In the rows, zero is written as 128.
The rows of Z fall into several groups, and each row is roughly a mix of its group's hidden directions.
Z (152 x 14):
[[113 121 111 131 158 110 153 115  95 120  76 189 125 163]
 [144  97 162  81 146 127  78 102 143 144  77 143 131 131]
 [131 139 158 129 155 131  52 103 112 124 127 170 106  99]
 [131 142 166  81 184 135 117 126 124 125 124 190 108 135]
 [132 160 142  73 126 163 140 113 111  74 117 169 105 129]
 [110  79 142 108  95 152 108 105 133 121  70 131  89 148]
 [171 156  97 162 106 113  91 144 132 153 116  71 145 142]
 [178 143 159 171 128 142  88 103 141 109 127 109  81 144]
 [148  83 169 165 122 138  99  87 142 159  96 110 131 157]
 [169 115 120 160 160 116 171 167 109 156 169 159 126 115]
 [139 165 101 102 117 122  97 157 112 142 152  95  94  71]
 [ 85 118 149  57 120 152 164 125 136 135 146  97 124 103]
 [143 175 156 131  90 182  96 108 147 145 107 139 119 162]
 [180 113 109 183 144  81 121 166 113 134 149 124 126 149]
 [ 77 193 107 122 110 104 138 127 158 146 152 128 119  93]
 [132 116 129 125 144 159 181 119  90 140 162 189 126 156]
 [124 128 124 161 123 102 144  64 156 130 136  70  94 136]
 [113 133 103 137 143 118  68 197 126 156 127 104 114 111]
 [ 66 161 111 127 117 137 164 148 136 175 144 164 118 150]
 [ 89 149 129  83 138 133 115 135 134  96  83  93 173 100]
 [141 175  99 144 113 117 122 143 124 149 136 154 206 132]
 [114 114 112  91  94 100 115 160  79  86 127  83 135 128]
 [150 172 130  95 142 138 128  47 130 110 133 124 151 130]
 [121 170 106 132 124  89  97 115  74 133 122 130 107  72]
 [142 186  92 134 104 147 141 123 122 120 152  77 112  84]
 [ 91 105  96  75 155 152  97 108 143 132  90 145 159 142]
 [153 145 157 127 168  86 111 122  79 147 102 166  96 120]
 [106 113 154 122 107 165 203 169 146 117 127 119 118 111]
 [159 146 163 125 165 124 174 141 114 111  74 154 161 125]
 [115 126 172  77 133 189 164 114 153 112 135 117 110 135]
 [150 171 119 123 134 171  83  79 149 120 162  97 120 119]
 [110  88  96 122 113 182 123 148 173 141 147  92 117 158]
 [136  40 110 132 115 126 142 130 111 102  98 106 138 148]
 [124 119 125 129 157  92 104 133 169  86  87  92 122  81]
 [167 153 143 155 164 138 170 152 148 148 160 137 151  81]
 [146 109 106 183 124  81 123 178 109 126 141 162 156 126]
 [148 141 150 122 190 112  61 145 117 132  94 116 130 123]
 [149 123 200 131  84 132 136 112 144 137 165 102 116 159]
 [148 114 147 157 156 106  66 128 126 142  83 150 160 157]
 [124 168 128 133 130  90  94 166 103 151  61 127 135 124]
 [134  93 120 160 169 128 147  99 152 109 146 173  75 125]
 [123 136 122 135 157 195  99  84 111 131 109 150 153 165]
 [165 139 143 132 132 117  85 162 149 147 191  89 122 141]
 [137 131  69 169 135 131  84 137 169  88 137 115 132 149]
 [117 154 155 150 138 119  48 116 108 147 145  97 125 102]
 [121 186 146 145  98 123 174 146 145 146  92 144 123  85]
 [147 132  98 137 132 142 145 150 116 127 151  74  61 159]
 [101 141 157 117 168 111  91 144  98 122 147 160 109  70]
 [127 132  96 127 115 168 128  98  65 104 117  83  94 125]
 [119 124 174 111 135 204 125 133 168 118 147 124 108 105]
 [102  73  84 116 157 128 147 141 103 141 174 160 111 128]
 [184 144 130 176 110 135 140 161 109  75 159 126 132 126]
 [125 150 137 101 188 108 132 152  81 138  92 152 161 108]
 [165 155 128 138 180 148 124 128 137  77 160 158 165 137]
 [131 135 125 132 154 140 188 164 143 157 150 146 159  75]
 [130 123 110 153 194 102 130 140  86 146 158 145 169 112]
 [ 85  93 118  87 129 157  93 103 123 103 101 125 131 177]
 [185 119 186 128 115 112 107 116 137 115 123  86 117  88]
 [128 117 150 155 157  64 132 136  95 117 131 188 137 139]
 [137 129  97 188 151 128 146 158 115 134 178  89 103 141]
 [140 134 151  82 120 106 101 166  71 105 121  86 137 113]
 [ 81 121  78 157 121 122 126 170 114 134 168  95 103 107]
 [115 133 148  80 113 104 140 172 102 154 115 108 134  68]
 [119 105 127 109 103 206 135 164 126  90 126 114 103 137]
 [ 59 136 100 102 160 146 163 147 127 147 148 164 120 138]
 [165  95 144 104 134 115 101 109 147 142  86 159 152 183]
 [130 150  99 163 157  89  80 145 106 146 153 138  84 108]
 [112 166 107 111  85 162 151 110 122 128 131  77 106  83]
 [150 124 156 164  51 113 111 115 111 118  98 118 136  98]
 [169  67 160 123 156 108  96 102 124  98  97 123 114 125]
 [177 134  79 126 103  89 168 129 129 136 105 117 152 168]
 [136  73 189  97 126 128 113 155 153 154  97 149 120 130]
 [153 123 150 123  82 173 124 151  96 107 149 114 120 187]
 [114 117 121 176  91 124 160 159 115 140  64 103 146 131]
 [115 158 146 109 158 161 170 162 143 140 128 134 156  68]
 [157 108 134 143  72 137 133 123 142 176 188 111 121 143]
 [122 126  86 140 109  84 113 136 138 142 177  84 136  81]
 [126 189 150 145 132 128 122 181 125 147  90 142 105  89]
 [112 128 116 136 188 100 161 125 137 182 168 100 130 140]
 [174 139 102  92 133  77 142 136 111 136  76 152 153 128]
 [ 98 110 103 100 147 113 152 143  91  66  87 139 142 137]
 [145 131 125 148 105 159 137 119 144 108 150  60 180 104]
 [127 151 168 100 142 122 124 112 128 151  48 138 159 125]
 [ 88 105  99 128 160  72 153 137 124 149 130 180 143 144]
 [142 137 144  98 107  74 123 132  94 132 173 153  81 103]
 [ 96 165 116 140 119 147 110 102 190  91 119  95 139  98]
 [151 101 153 167 145 121  68 176 147 149 133 129 133 159]
 [ 94 101 142 145 107 143 129 144 128 154  60  87 161 136]
 [150 131 122 151 142 141 203 144 138  95 170 140 143  99]
 [151 149 139 153 127 159 164  78 155 135 189 144 143 125]
 [136  79 165 153 156 153 125 126 167 132 148  69 116 121]
 [ 77 128  72 144 128 127 103 122 120 171 141 165  98 150]
 [160 179 148 143 125 120 117 126 136 138 165  59 154 128]
 [135 132  89 171  71  96 165 117  96 124 116 135  98 137]
 [140  93 129  89 129 125 139  86 106  78 155  98 169 146]
 [169 170 160 170 148 126 161 134 155 133  85 155 141 118]
 [131 145  94  74 185 132 106  88 134 113 153 152 140 121]
 [116 172 105  81 102 140 176 137 137 129 133 151 177 147]
 [111  88 170 132 156 116 141  97 137 118 126 169 159 182]
 [ 96 102 108 153 107  97  60 133  97 161 117 112 110 134]
 [137 142 142 142  90 136 187  95 126  90  97 159 128 163]
 [ 99 157  89 149 166  84 158 137 104 121 168 157 115 115]
 [188 108 156 144  99 103  93 165 139 150 131 141 104 160]
 [149 135 134 161 140  97 158 116 123 131 168  91 188  96]
 [121 184 134  90 129 127  74 135 156 133 129 125 114  75]
 [132  95  89 163  92 121 136 120 134 143  81 113 144 184]
 [ 55  98  85 153 140 127 158 156 118 124 156 115 128 129]
 [117 152 136 106 109 184 114 165  85  91 142 116 132 167]
 [183 129 149 167 110 121 163  80 134 148 153 153 127 157]
 [157 112 133 156 137 174 169 124 102 116 141 122 110 193]
 [130 152 150  88 154  96 111 154 173 140 141 159 169  94]
 [162 116 136 207 151 130 136 131  94 119 164 107 112 135]
 [131  76 134 154 164 154 116 180 155 132 157 107 161 119]
 [ 88 154  92 158 139 119 136 160 129 152 125 171  79  97]
 [ 76 119 111 137 146 151 127 184 132 155 144 172 164 120]
 [135  64 138 108  97 129 104 134 152 157 111 132 120 186]
 [ 93 132 108  62 177 136 112 117 130 153 107 150 100 146]
 [161 168  95  95 145 105  90  84 123 141 117 100 164 133]
 [110 172 155  82 151 177 114  91 159 120 135 120 137 103]
 [116 153 106 111 196 156  83 163 129 142 151 138 106 120]
 [144 130 123 165  90 142  91 139 183 169 137  91 138 149]
 [139 184 151 124 136 121  83  92 109 126 171 105 118  92]
 [ 93 111 117 123 153 124 143 168 168 146  68 142 119  90]
 [128 126 106 149 146 175 184 177 153 101 112 148 127 107]
 [118 111 163 101 148 163 157 179 117 116  83 159 101 120]
 [178 141 102 132 119  66  79 113 107 146 139 135 122 152]
 [118 109 171 157 125 159 129 113 107 133 138  80  70  98]
 [123 159 163 126 177 128  97 135 103 167 135 184 137 108]
 [117 111 135  54 187 127 111 146 145 139 129 137 159 121]
 [135 173  93 109 162 156 116 114 145 113 188 100 128 103]
 [137 112 135 107 113 166 118 128  87 137 209 125 123 153]
 [ 66 118 165 167 112 179 151 132 128 121 115 104 125 107]
 [177 119 140 138  51 141 116 141 115 107  94 124 149 141]
 [151 114 183  88  91 144 102 125  88 123 125 112 103 163]
 [149 112 117 129 111  77  73 132 166 119  98 137 170 109]
 [146 118 107 125 101 150 120 148  92  76  99 175 100 162]
 [115 103 116 130 137 133 104 112  93 153 164 172  67 155]
 [134 144 180  90 149 185 120 123 161 107 145 108 132  96]
 [118 177 115 150  88 152 191 122 142 102 143 135 157 120]
 [137 132 168 200 123 142 153 152 130 118  79 133 151 134]
 [111 129 111 131 115 161 157 181 124 125  77 130 111  73]
 [ 97 154 101 165 137 109 127 152  84 114 132 142 101  68]
 [131 144 133 103 124  86 139 169  61 157  94 140 144 119]
 [146 103 100 141 106 127  92 127 152 160 115  84 149 187]
 [167 188 138 144  99  92 131  98 154 104 147  99 120 108]
 [166  96 154 136 174  95 109 108 120 126 107 168 102 166]
 [130 141 109 146 135 100 176  92 110  59 146 147 115 112]
 [134 135 184  88 138 170 120  86 134 120  90 130 155 151]
 [140 108 134 102 143 126  90 194  75 156 143 113 121 136]
 [104  83 108 108 110 142 158 115 147  64 160 104 113 114]
 [143 120  79 176 125  98  89 118 139  95 159  97 124 155]
 [136  74 103 152 107 118 101 149 132  93 116 105 179  97]]
Here is one row of each group, with its name. Which group are the others in?
[132  90 130 166 134 132 148 166  75 137 154  89  94 107] | (105)
[126 123 110 122 108 115  86 164  87  85 103  97 125 176] | (68)
[114 127 131 163 128  78 130 101  95 137  80 123 177 157] | (16)

[175 134 149  86 114 108 123  96 131 132  99 116 193 123] | (105)
[ 57 121 132 113 104 169 133  93 117 125 136 104 100  96] | (16)
[107  76 129  78 167 130 127 113 150 131 151 109 141  78] | (68)
[110 144 135 143  90 160 207 138 132 114 125  95 123 106] | (16)
[115 172  97  83 176  90 137 142 120 131 146 169 116 122] | (105)
[144 141  89 158 136  84  62 134 125 141 118 113  87 119] | (105)
[132 100 182 161 110 167 110 118 137 139 129  83 154  90] | (105)
[108  69 116 109 135 158 101 137 111 123  83 171 153 151] | (105)
[ 95 147 161 118 139 117 132 129  91 173 123 182 161  94] | (105)
[139 104 119 121 184 145 142 138  90  83 124 159 144 174] | (68)
[120 143 126 140 178  93 126 139 125 176  93 170 110  90] | (68)
